Each path below is one point turned by a fixed rotation once a step. After each direction that follows a path, write how fast that rotation turns it, in degrees a step (0 if it stays still).
Each turn is a multiple of 5 degrees from 10 to 175, or 0.
Each row of a path follows its step; steps can be skipped.
Path 1:
step 0: |  21 |  -1 |   3 |   4 | -19 | -25 | -25 | -21 |   0 | -12 |  -1 | -31 |  10 |  16 |  -8 |  -9 | -23 |  -1 | -11 | -13 |   9 |  17 |   5 | -20 |  -7 |   0 |   5 |  18 |  34 |
step 1: |   5 | -37 |   5 |  11 | -12 | -20 |  -8 |   0 |   3 |  10 |  -7 | -18 |  -5 |  39 |  21 |  -3 |   7 |  -4 |  -8 | -16 |  -1 |   0 |  -4 | -10 |   1 |  10 | -18 |  37 | -18 |
step 2: |  -7 | -14 |  28 |  15 |  -3 | -31 |  14 |   2 |  22 | -11 | -12 | -19 | -16 | -12 |  -5 |   5 |  -6 | -17 | -14 |  -1 | -32 | -21 |  17 |  13 |  10 |  16 |  -7 |  19 |  -2 |
step 3: |   2 | -14 |   3 |  -4 |   1 |  -4 | -40 |  -1 |  15 | -18 |  -4 |   0 | -17 | -11 |  -1 | -13 | -21 | -12 |  -9 | -30 | -17 |  -6 | -13 |  11 |  10 |  37 |  21 |  -5 |  10 |
step 4: |  -7 | -40 |  18 | -35 |  17 |  13 |  -6 |  -9 |  15 |  -7 |  12 |   6 |  -7 |  19 |  15 | -14 | -23 |  19 |  -7 |   7 | -18 |   2 | -14 |   9 |  -9 |   3 |   5 |  18 |   6 |
step 5: |   8 |  -2 |  16 | -21 |   0 |  -6 |  15 | -31 |   2 |  -1 |  30 | -22 |  21 |  -3 |   0 |   0 | -26 |   7 | -13 | -11 | -21 |  -2 |  32 | -18 |  -1 |  10 |  10 |  14 |   5 |
step 6: |  12 |  -8 | -17 |  -9 |  -1 | -19 | -13 |  -3 |  15 |  -9 |   4 | -23 |  18 |  22 |  -6 |  -1 | -18 | -22 | -30 | -16 |  19 |   9 |   1 | -13 | -18 |  18 |  15 |  12 | -28 |
step 7: | -17 | -28 | -12 |  -1 |   5 |  -9 |   7 |  10 |  23 |   2 | -14 | -10 | -14 |  33 |   9 |  -5 |  -8 |  -4 | -22 |  12 | -17 | -32 |  18 | -16 |   7 |   3 |  -2 |  -1 | -27 |
step 8: | -19 |  -9 |  -3 |   7 | -10 |   0 |  -1 |  14 |  13 | -16 |  23 | -25 | -21 |  -7 | -13 |   9 | -12 | -16 | -20 |   8 | -21 | -17 |  15 |   4 |  20 |  14 |  31 |  -9 |  22 |
step 9: |   9 | -25 |  -1 | -16 | -16 |  24 | -20 |   5 |  15 |  15 |   2 |   0 | -15 |  26 |  -6 |   4 | -24 |  -2 |  -1 |   0 |   7 |  18 |  -5 |   9 |   2 |  34 |  29 |  -8 |  17 |
step 10: |  -4 | -30 |  13 | -15 |  -4 |   5 |  24 | -12 |  18 |   5 |   8 |  -7 | -20 |  21 |  -8 |  -3 | -16 |  13 |   1 |   8 | -19 |  31 |  19 | -27 | -22 |   1 | -11 |   0 |  11 |
step 11: |  11 |  -5 |  -6 |   1 |  -3 | -44 |  -6 | -23 |  15 |   9 |  27 | -36 |   5 |  10 | -10 |  -3 |  -4 | -17 |   1 | -11 |  -4 |  21 |  20 | -15 |   8 |   6 |  -4 | -12 |  12 |
Directions:
|  -5 |  -2 |  -4 |   1 |   5 |   3 |   5 |   6 |  -2 | -15 |   6 |  -5 |  -6 |  -4 |  -5 |   6 |   5 |  -3 |  -8 |   1 |  -1 |  10 |  -7 |   2 | -12 |  -4 |  -1 |  10 |   1 |
170
|   0 |  -7 |  -1 |   1 | -11 |   0 |   2 |   5 |   2 |  -3 |  -1 |   7 | -11 |  -7 | -11 |   6 |  -2 |  -2 |   4 |   0 |   0 | -11 |  -9 |   0 |  11 |   0 |   4 |   4 |  -6 |
65
|  -2 |   6 |  -3 |   2 |  -3 |  -3 | -11 |   3 |  -7 |  -2 |  12 |   2 |   2 |  11 | -10 |  -7 |  -3 |  -7 |   5 |  -7 |   7 |  -1 |  -6 |   7 |  -4 |   8 |  -1 |  -1 |  -1 |
130
| -8 | 10 | -7 | -5 |  4 |  0 | -3 | -1 | -1 |  0 |  5 |  3 | -4 | -2 |  5 |  6 | -6 |  6 | -4 | 11 | 10 | -8 |  5 | -8 | -5 |  5 | 10 |  4 | -7 |
35
|  -2 |  -4 |  -5 |  -6 |   0 |  12 |   9 |   6 |   5 |   0 |   6 |  -1 |  10 |   4 |  -6 |  -3 |  -3 |  -6 |  -7 |  -2 |  -3 |  -2 |   3 |   0 |   1 |  -3 |   8 | -13 |  -8 |
25
| -6 |  0 |  2 | -5 |  3 | -6 |  6 |  4 | -2 |  7 | 14 | -5 |  4 | -2 |  3 | 11 |  6 |  0 |  1 | -1 |  0 |  1 |  6 | 13 | 12 |  1 | -1 |  5 |  2 |
115
